Each row of this table is followed by its label. One hidden rule gives the labels. It looks at one to three of the table's principal directions, none of them among the few with the most spread.
"7 11 15 40 -26 23 -24 -48 -4 -3 -27 -74 20 22 24 -43 -3 -12 -57
 -14 41 -4 -37 -35 -13 70 -27 11 41 -18 50 -8" D
"-9 -19 -34 30 -5 -58 20 -20 -16 21 61 34 -13 20 -14 41 10 25 -25
 -26 -1 24 36 3 15 -5 -29 15 17 9 -11 -3" F
"12 28 -3 -68 6 19 -15 52 15 6 -20 5 22 4 12 9 -33 -12 36
 -10 -50 -12 -19 -3 21 -21 38 -30 -12 26 24 -39" A
"47 35 15 -54 -8 44 -11 0 -12 -5 -52 -61 35 10 23 -35 -11 2 12
 -14 -8 -13 -30 -37 19 26 28 -17 28 2 45 -57" D
"16 14 5 -8 9 16 1 -5 1 11 -16 -35 13 0 3 -8 22 2 20
 19 15 2 -17 -3 18 24 8 1 5 -30 11 3" B
"-8 -27 -16 33 -5 -31 13 2 -13 8 24 12 -27 -17 -32 2 17 15 8
 22 9 13 34 8 -9 -12 3 21 -13 -13 -40 20" C
"-31 -9 -15 -4 12 -21 8 21 19 3 21 45 -16 -25 -17 29 -10 -18 14
 10 -19 -8 6 26 -18 -39 2 -1 -31 17 -24 12" F
"2 14 -15 -50 23 -23 9 53 12 13 7 48 -8 -17 -23 26 -13 -12 47
 8 -40 -4 5 6 19 -44 31 -23 -26 19 -11 -16" B
"-3 19 2 4 10 -1 10 6 10 5 4 -12 6 -19 4 -14 11 -1 -8
 17 0 -13 -8 -25 17 20 4 -8 12 -13 7 -23" F
"14 -5 -3 1 15 25 -6 4 -15 -35 -11 -13 21 -36 28 23 5 17 16
 7 -8 1 10 28 16 -3 7 14 -15 -2 -31 8" A
"-12 -9 -12 29 -31 -10 -20 -27 5 18 15 -26 15 56 4 1 2 19 -41
 -20 12 24 1 1 -11 26 -23 25 17 -4 27 21" C
"-24 -12 0 1 -5 -39 18 17 9 36 25 44 -47 21 -36 -11 10 -1 2
 6 1 4 18 -15 -16 -30 0 -10 5 2 -6 -8" E
"10 1 -8 10 -26 -8 17 -34 -7 25 12 -35 7 31 -19 -26 23 26 -15
 4 16 10 10 -24 0 31 -3 14 22 -21 20 -7" E
"-3 -40 25 64 11 30 21 -30 -37 -21 9 -22 -28 -36 31 -6 58 39 4
 31 46 4 34 24 4 10 -18 25 11 -47 -66 17" A
"-1 32 -7 -73 26 -2 -31 73 26 -19 -31 54 13 -26 2 32 -74 -63 33
 -22 -63 -19 -36 12 8 -44 26 -43 -40 57 24 -13" C
"25 -21 -11 0 1 -6 12 -18 -35 -2 21 5 1 21 11 33 24 48 13
 -21 3 26 37 20 23 -13 -5 16 13 -2 -28 -2" C
"20 -10 10 12 19 12 3 -11 -35 -46 -10 15 -4 -42 27 16 -11 -7 -3
 -19 5 -6 8 10 14 -3 -17 -6 2 13 -25 -4" C
"12 12 -13 -12 -15 -4 -28 16 6 0 -5 -11 28 22 0 3 -34 -2 -8
 -20 -25 8 -8 -9 10 12 14 -1 -4 19 25 0" C
"-12 -18 26 25 3 8 23 -25 -12 9 2 -2 -40 1 6 -23 37 9 -8
 10 40 -7 8 -9 -20 -5 -18 0 26 -22 -19 -13" A
"-5 19 -20 -4 -31 -19 -21 -17 20 17 3 -23 30 49 -9 -10 -29 -7 -48
 -31 -9 6 -20 -27 -14 28 -10 7 18 21 60 -10" D
"-13 -9 -19 8 17 -5 0 11 1 -26 15 21 10 -43 13 42 -8 2 4
 3 -20 -3 13 34 4 -20 -3 12 -26 16 -33 9" A
"53 -1 6 -5 8 0 61 -54 -67 3 8 -27 -13 -4 12 -14 64 57 3
 -8 36 9 36 -34 47 23 -17 2 62 -33 -9 -61" E
"0 11 -1 -25 -7 -5 -3 -24 8 30 1 -16 8 68 18 8 19 22 -24
 -35 13 12 -12 -13 -6 -1 -18 5 42 6 40 -32" F
"-19 18 4 1 -15 -9 -13 -7 19 20 -3 -11 2 41 8 -20 -10 -14 -46
 -20 6 -1 -25 -29 -9 22 -22 -7 29 5 55 -19" A
"-7 4 9 -4 23 7 -10 29 6 -30 -18 26 -9 -54 6 6 -28 -41 12
 7 -12 -22 -16 8 -6 -18 6 -18 -24 17 -17 1" D
"-50 -37 30 59 -25 -4 26 -51 10 40 35 10 -56 49 -10 -33 40 5 -37
 6 55 -2 8 -4 -51 3 -43 3 28 -27 -5 20" A
"55 -2 22 -7 -5 38 20 -36 -55 -18 -31 -53 3 -6 24 -32 29 33 11
 -6 28 2 12 -22 26 29 2 2 38 -26 -2 -36" C
"28 1 35 7 37 40 33 -23 -27 -27 0 -5 1 -27 46 3 53 36 15
 11 27 -9 15 2 43 9 -9 -11 26 -32 -38 -14" F
"11 12 10 -2 11 28 -11 15 -3 -33 -26 -16 17 -47 18 -11 -19 -18 7
 11 -11 -19 -14 -4 10 13 14 -10 -12 3 -5 -8" A
"26 46 0 -39 12 29 -36 17 17 -34 -40 -25 60 -19 35 5 -53 -35 -11
 -26 -32 -22 -50 -18 22 27 14 -22 -2 32 46 -26" A
"-26 -10 47 48 12 50 -1 -38 5 -38 -25 -16 -10 -25 40 -27 20 -20 -32
 18 48 -20 -22 16 -26 25 -40 2 3 -26 -10 38" F
"-4 6 12 -12 13 24 -21 32 9 -35 -32 8 6 -41 13 -4 -29 -28 11
 9 -17 -17 -14 11 -10 -15 15 -9 -28 17 -11 7" D
"37 36 -15 -32 3 5 -4 4 -3 4 -8 -39 47 8 14 2 0 20 1
 -10 -19 3 -11 -29 47 32 18 -5 22 -3 33 -40" F
"11 19 -4 -12 9 4 -10 26 10 -9 -7 -3 21 -21 1 -1 -17 -9 11
 10 -21 -7 -9 -10 22 10 21 -11 -12 3 4 -4" F
"3 -19 -3 37 11 -12 29 -25 -8 5 26 0 -12 -22 -23 3 46 25 16
 35 30 7 26 11 3 4 0 20 -8 -35 -48 32" B
"-26 19 7 -4 8 -17 -24 31 33 -7 -17 40 -11 -19 -20 -10 -54 -76 -15
 -3 -13 -20 -41 -11 -21 -4 -6 -29 -25 25 31 20" E
"13 -9 -11 -1 12 -1 5 5 -15 -8 16 12 8 -6 11 35 8 22 20
 -4 -11 13 20 24 28 -9 2 6 -8 -1 -25 9" B
"-23 -11 -7 -3 7 -15 5 8 6 6 15 32 -21 -7 -2 23 -6 -12 2
 -8 -7 -5 3 15 -16 -31 -8 -3 -7 17 -12 -7" A
"-19 -15 -8 8 -12 -19 -6 6 7 19 23 22 -13 33 -8 13 -4 8 -9
 -13 -7 13 13 9 -11 -17 -7 4 0 10 -1 9" D
"-25 3 -18 -8 -11 -22 -24 13 30 9 12 27 10 29 -11 22 -36 -20 -18
 -22 -23 5 -12 13 -21 -16 -5 0 -18 32 23 20" C
"22 7 36 3 -22 36 18 -27 -13 4 -24 -45 -4 15 -3 -72 22 14 -7
 16 28 -12 -2 -43 -3 36 9 -11 30 -30 18 -19" C
"-30 1 14 52 -18 15 -27 -12 30 -12 -17 -31 6 -19 -7 -43 -20 -39 -39
 25 22 -18 -31 -11 -40 40 -9 9 -14 -12 14 39" A
"14 2 15 2 6 23 -7 -13 -13 -19 -24 -21 6 -3 22 -7 8 3 -4
 -4 17 0 -8 1 3 11 -7 4 11 -7 1 -1" C
"-53 14 -2 -3 14 -26 -34 57 57 -7 -17 55 -19 -39 -33 -1 -63 -90 -4
 16 -25 -26 -43 7 -45 -28 5 -22 -54 34 13 35" B
"6 -9 16 -21 1 31 10 28 -4 -18 -16 11 -11 -37 -8 -18 -10 -5 45
 27 -20 -18 12 12 -8 -27 35 -15 -32 3 -34 1" D
"-40 -32 -24 23 -17 -34 5 11 7 19 25 23 -34 -5 -38 8 3 3 2
 20 -4 12 27 25 -39 -32 -1 26 -27 3 -27 24" D
"-30 -19 -2 41 -9 -27 5 -9 8 9 16 20 -30 -7 -34 -12 1 -21 -15
 18 19 2 5 5 -30 0 -17 9 -15 -9 -11 39" E
"40 43 18 -35 -7 39 -27 -4 9 4 -55 -71 42 23 14 -43 -10 -14 3
 -3 9 -9 -51 -42 16 50 23 -15 24 -15 60 -25" E
"76 43 25 -59 20 37 17 -22 -36 -24 -39 -32 37 8 40 -16 13 21 8
 -31 4 -7 -15 -44 62 31 6 -30 50 -4 37 -62" E
"-67 -29 18 49 21 -35 20 40 30 4 26 89 -79 -61 -52 -13 -4 -58 15
 57 8 -22 10 19 -41 -43 -7 -19 -54 -9 -56 58" B
"-20 -21 18 23 12 -2 15 1 -5 -13 0 35 -43 -35 -11 -8 5 -24 9
 19 17 -12 7 14 -22 -21 -12 -7 -17 -6 -33 22" C
"74 32 16 -42 46 52 -16 20 -22 -55 -56 -34 52 -51 38 13 5 12 54
 11 -6 -5 -15 5 60 13 40 -9 -11 -12 -23 -3" E
"6 -9 -7 29 -12 0 1 -36 -6 5 11 -31 16 20 1 1 24 27 -16
 3 23 16 8 5 0 26 -11 27 10 -21 -2 23" E
"4 5 9 7 -6 6 4 -9 -4 9 -10 -24 -5 0 -3 -26 7 -6 -4
 8 15 -6 -10 -20 -1 21 0 -3 14 -16 14 -12" F
"8 0 3 -1 -7 24 -15 19 -2 -26 -18 -17 18 -27 6 -13 -19 0 10
 13 -19 -6 3 5 2 5 23 2 -21 4 -11 6" D
"14 2 17 -16 20 8 10 31 0 -15 -9 31 -15 -40 -15 -10 -8 -15 39
 21 -11 -18 5 -5 8 -24 30 -25 -22 2 -33 0" E
"39 13 8 -10 -21 26 9 -18 -20 5 -28 -64 17 1 -11 -52 14 16 13
 19 13 -2 -4 -34 13 42 25 3 16 -30 20 -20" C
"-25 -7 1 43 -6 8 -2 -18 15 2 -1 -38 1 -15 0 -20 30 9 -20
 38 28 -1 -2 5 -22 24 -8 30 -3 -32 -11 24" F
"29 32 -17 -37 -8 18 -28 -10 12 7 -16 -50 65 47 23 18 -8 19 -4
 -26 -15 15 -26 -2 25 29 11 10 12 5 49 -7" B
"2 10 13 5 -19 6 3 -7 10 38 -8 -45 -6 35 -14 -50 28 15 -4
 22 24 2 -9 -38 -3 30 12 1 27 -35 25 -15" F
"14 16 -3 -34 -9 4 5 2 -1 17 -2 -12 15 31 3 -6 0 14 5
 -13 -14 4 -3 -16 17 5 9 -10 17 3 30 -28" A
"10 -13 3 43 -6 11 -4 -42 -22 -31 3 -20 15 -8 23 4 2 9 -34
 -15 22 6 6 7 4 32 -29 18 11 -6 -6 21" C
"-33 -18 12 73 -16 -20 -16 -45 11 19 8 -13 -26 35 -7 -20 12 -23 -56
 -4 58 11 -21 -7 -38 36 -50 18 22 -24 20 44" E
"-30 -23 -21 0 11 -37 8 20 15 5 29 66 -27 -15 -36 40 -11 -16 23
 8 -16 5 19 41 -26 -54 1 6 -45 21 -38 40" E
"15 23 3 -19 -1 30 -16 6 11 -5 -30 -49 36 1 15 -16 6 10 7
 15 -3 -2 -19 -6 11 24 21 7 0 -14 19 -5" F
"-6 2 17 -4 -20 2 7 -3 3 30 -6 -15 -24 32 -10 -43 10 2 -9
 2 14 -6 -5 -34 -16 6 3 -11 28 -10 23 -31" D
"22 5 10 -12 23 5 32 3 -33 -18 0 13 -14 -40 18 -1 15 10 11
 -1 -2 -12 16 -16 35 -4 -3 -19 21 -3 -17 -46" A
"-1 -2 -8 3 2 14 -14 13 3 -15 9 -7 26 -1 28 24 -3 25 -2
 -3 -21 7 11 19 17 -1 6 10 -7 6 -13 3" A
"-21 22 4 -4 29 1 -17 10 36 -14 -7 21 14 -20 19 23 -21 -42 -15
 -6 -5 -19 -39 6 -5 -2 -13 -15 -10 18 14 8" F
"29 19 -13 -15 -31 14 -13 -8 -3 12 -20 -74 38 18 -1 -34 -3 25 -9
 -1 -6 1 -7 -38 3 36 29 15 23 -5 32 -41" D
"-2 -21 -17 1 20 -15 31 21 -23 -16 22 37 -23 -66 -13 28 8 8 37
 23 -20 -6 38 27 10 -38 13 3 -29 4 -60 -6" A
"-12 -12 0 10 -13 -6 -2 -4 15 12 6 5 -11 8 -28 -11 -4 -9 8
 13 6 -1 0 5 -30 -9 10 5 -18 -1 -10 27" C
"9 9 -14 -3 1 -19 -13 -7 9 6 3 2 19 28 -11 16 -2 4 -8
 -11 2 19 -5 3 8 9 -5 10 -3 1 16 27" E
Which label does each new row get?
"6 -5 -10 10 3 -13 -9 -12 -7 -4 5 2 5 6 3 21 -4 -2 -8
 -17 7 10 -2 8 1 2 -13 9 3 7 0 9" -> E
"-32 -24 -11 20 4 -30 3 18 2 0 22 48 -33 -12 -19 21 -1 -6 2
 10 -6 11 23 30 -16 -34 -12 10 -27 7 -30 32" -> C
"31 1 -15 -7 -3 4 -7 -30 -30 -20 8 -18 36 29 44 36 3 45 -28
 -52 -6 21 17 4 29 10 -20 17 34 19 9 -28" -> D
"5 -7 2 -23 30 7 8 33 -14 -12 -2 27 -13 -25 16 32 18 18 43
 11 -15 6 21 31 24 -39 13 -3 -15 -2 -40 -4" -> F
"27 6 -2 8 -2 8 18 -18 -18 0 2 -36 16 -8 0 -17 29 32 3
 16 11 5 14 -18 26 30 9 10 16 -27 -6 -12" -> F
"-3 -8 -9 20 -15 -21 10 -49 -10 37 24 -30 -4 69 12 6 50 49 -39
 -23 38 29 13 -12 0 19 -35 29 55 -21 21 -17" -> F
"41 -3 2 -14 -6 5 35 -28 -50 10 -7 -42 -12 8 9 -22 51 55 7
 -3 23 10 30 -31 23 8 3 12 52 -24 -5 -65" -> D
"-6 4 -27 -32 8 -14 -20 54 18 -22 2 40 16 -40 -13 35 -55 -23 24
 -4 -59 -11 3 20 -5 -42 33 -7 -48 49 -19 0" -> D
"4 -8 3 -12 45 0 24 23 -6 -16 6 44 -18 -53 -4 36 23 -1 56
 29 -4 -5 16 36 20 -40 13 -7 -33 -10 -58 20" -> B
"3 -31 -3 28 -31 -31 30 -9 -22 31 28 11 -46 9 -59 -39 14 14 12
 20 14 9 40 -22 -16 -3 12 3 1 -18 -24 6" -> C
"24 20 7 -38 -2 37 -10 24 1 -24 -32 -22 30 -27 9 -19 -28 -8 23
 6 -31 -19 -11 -9 10 4 37 -15 -15 13 7 -21" -> D
"24 46 23 -28 -21 53 -28 -16 23 0 -58 -87 51 28 23 -60 -11 -9 -23
 -2 10 -19 -55 -48 -5 57 18 -8 29 -10 71 -32" -> A
"18 24 -3 -9 25 0 10 -6 -8 -11 5 -4 24 -13 30 21 13 11 -10
 -11 -3 -2 -6 -12 45 20 -12 -8 23 -4 12 -28" -> F
"-6 -37 -9 47 -10 -22 52 -19 -22 24 41 0 -41 -31 -52 -21 53 32 29
 58 25 7 51 4 -4 2 11 21 -13 -49 -60 23" -> B
"20 1 -11 -22 11 -12 14 -13 -23 -4 26 32 9 17 24 47 -8 13 -3
 -49 -17 7 12 6 34 -12 -19 -15 20 26 6 -28" -> C
"13 5 13 6 -10 8 3 -20 2 6 -10 -19 2 15 -14 -30 6 -3 -3
 7 20 -1 -9 -18 -5 23 2 -3 7 -16 13 13" -> E
"1 29 4 -40 7 1 0 24 20 16 -18 -1 5 8 -7 -16 -4 -13 10
 7 -13 -9 -21 -21 8 -2 15 -20 3 1 31 -24" -> F
"-30 -8 -40 0 8 -62 -1 34 26 23 51 70 -11 2 -39 54 -25 -15 10
 -5 -36 13 16 24 0 -39 2 -1 -37 28 -16 29" -> B
"-28 -7 -3 -10 -23 -23 -4 7 17 37 12 27 -30 38 -25 -6 -29 -33 -7
 -21 -8 -5 -14 -8 -35 -19 -7 -18 2 24 29 -11" -> C
"34 15 -18 -77 36 29 0 58 -7 -57 -8 44 46 -67 27 63 -45 4 65
 -10 -83 -17 17 43 44 -55 49 -23 -53 52 -41 -19" -> D
"21 4 -7 -29 -3 5 14 1 -18 11 9 -13 12 26 16 9 26 51 11
 -11 -13 13 26 -5 28 -9 12 5 24 -2 -2 -39" -> A
"-60 -22 -8 30 14 -39 -7 19 40 12 29 70 -39 -13 -32 29 -16 -45 -2
 13 2 -5 -6 35 -46 -42 -17 0 -42 16 -27 56" -> B
"39 34 57 15 -1 83 -46 -53 5 -41 -79 -90 51 13 60 -54 -14 -36 -38
 -18 54 -23 -79 -32 -3 84 -16 -13 35 -21 58 10" -> E
"24 3 9 -10 -2 2 27 -9 -18 16 -9 -20 -14 2 -20 -33 35 22 21
 23 19 3 13 -24 11 8 15 -1 17 -29 -5 -17" -> E
"-6 -2 -21 -38 6 -4 -14 46 4 -12 0 31 9 -15 4 39 -34 -5 26
 -11 -50 1 10 31 3 -44 21 -3 -33 38 -12 -7" -> D
"30 -13 -14 -13 4 -19 23 -8 -34 1 14 17 -7 6 -18 19 21 33 27
 -5 -1 23 36 12 23 -16 4 10 -2 -5 -24 7" -> E
"3 -13 -32 8 9 -20 9 -3 -4 -4 38 15 18 -10 -2 50 12 34 12
 0 -16 16 31 30 17 -16 5 23 -18 5 -38 17" -> F
"10 9 -9 -40 7 6 15 29 -3 7 2 5 7 -10 0 10 7 20 36
 11 -31 -2 15 5 23 -21 28 -8 -9 2 -9 -27" -> A
"5 -7 23 9 -2 24 15 -11 -16 -8 -14 -15 -17 -19 6 -32 14 0 5
 15 18 -12 3 -9 -5 8 0 -7 9 -17 -10 -12" -> D
"37 37 15 -14 -10 37 -22 -20 5 3 -48 -87 45 26 17 -47 14 10 -12
 6 24 0 -37 -41 14 60 15 6 32 -29 49 -17" -> B
"21 -5 -12 -4 -1 -14 20 -9 -31 -6 10 4 -2 -6 -5 5 10 24 2
 -9 -4 11 27 -6 21 0 -3 5 11 0 -8 -16" -> C
"-5 8 -7 -9 4 -13 -16 20 10 5 0 16 1 5 -1 14 -24 -20 -2
 -14 -14 0 -13 -1 3 -6 0 -10 -5 17 14 -3" -> E
"-14 0 -3 4 29 -44 24 25 8 20 27 59 -39 -21 -33 12 13 -18 21
 19 2 -3 10 -7 12 -25 0 -20 -9 -7 -24 5" -> B
"-27 -16 15 61 -35 -5 17 -22 4 27 10 -37 -35 -3 -33 -75 28 6 -30
 45 38 -9 11 -40 -35 36 -2 13 18 -41 -4 0" -> A
"-9 1 9 13 -6 3 -16 -6 4 1 -17 -10 -5 16 1 -14 -2 -15 -17
 -1 17 7 -15 0 -11 15 -17 5 3 -9 21 21" -> E
"30 11 -1 -11 -8 0 9 -21 -16 8 2 -22 14 25 5 -9 9 22 -8
 -20 5 5 3 -29 20 20 1 -4 33 -2 19 -32" -> C
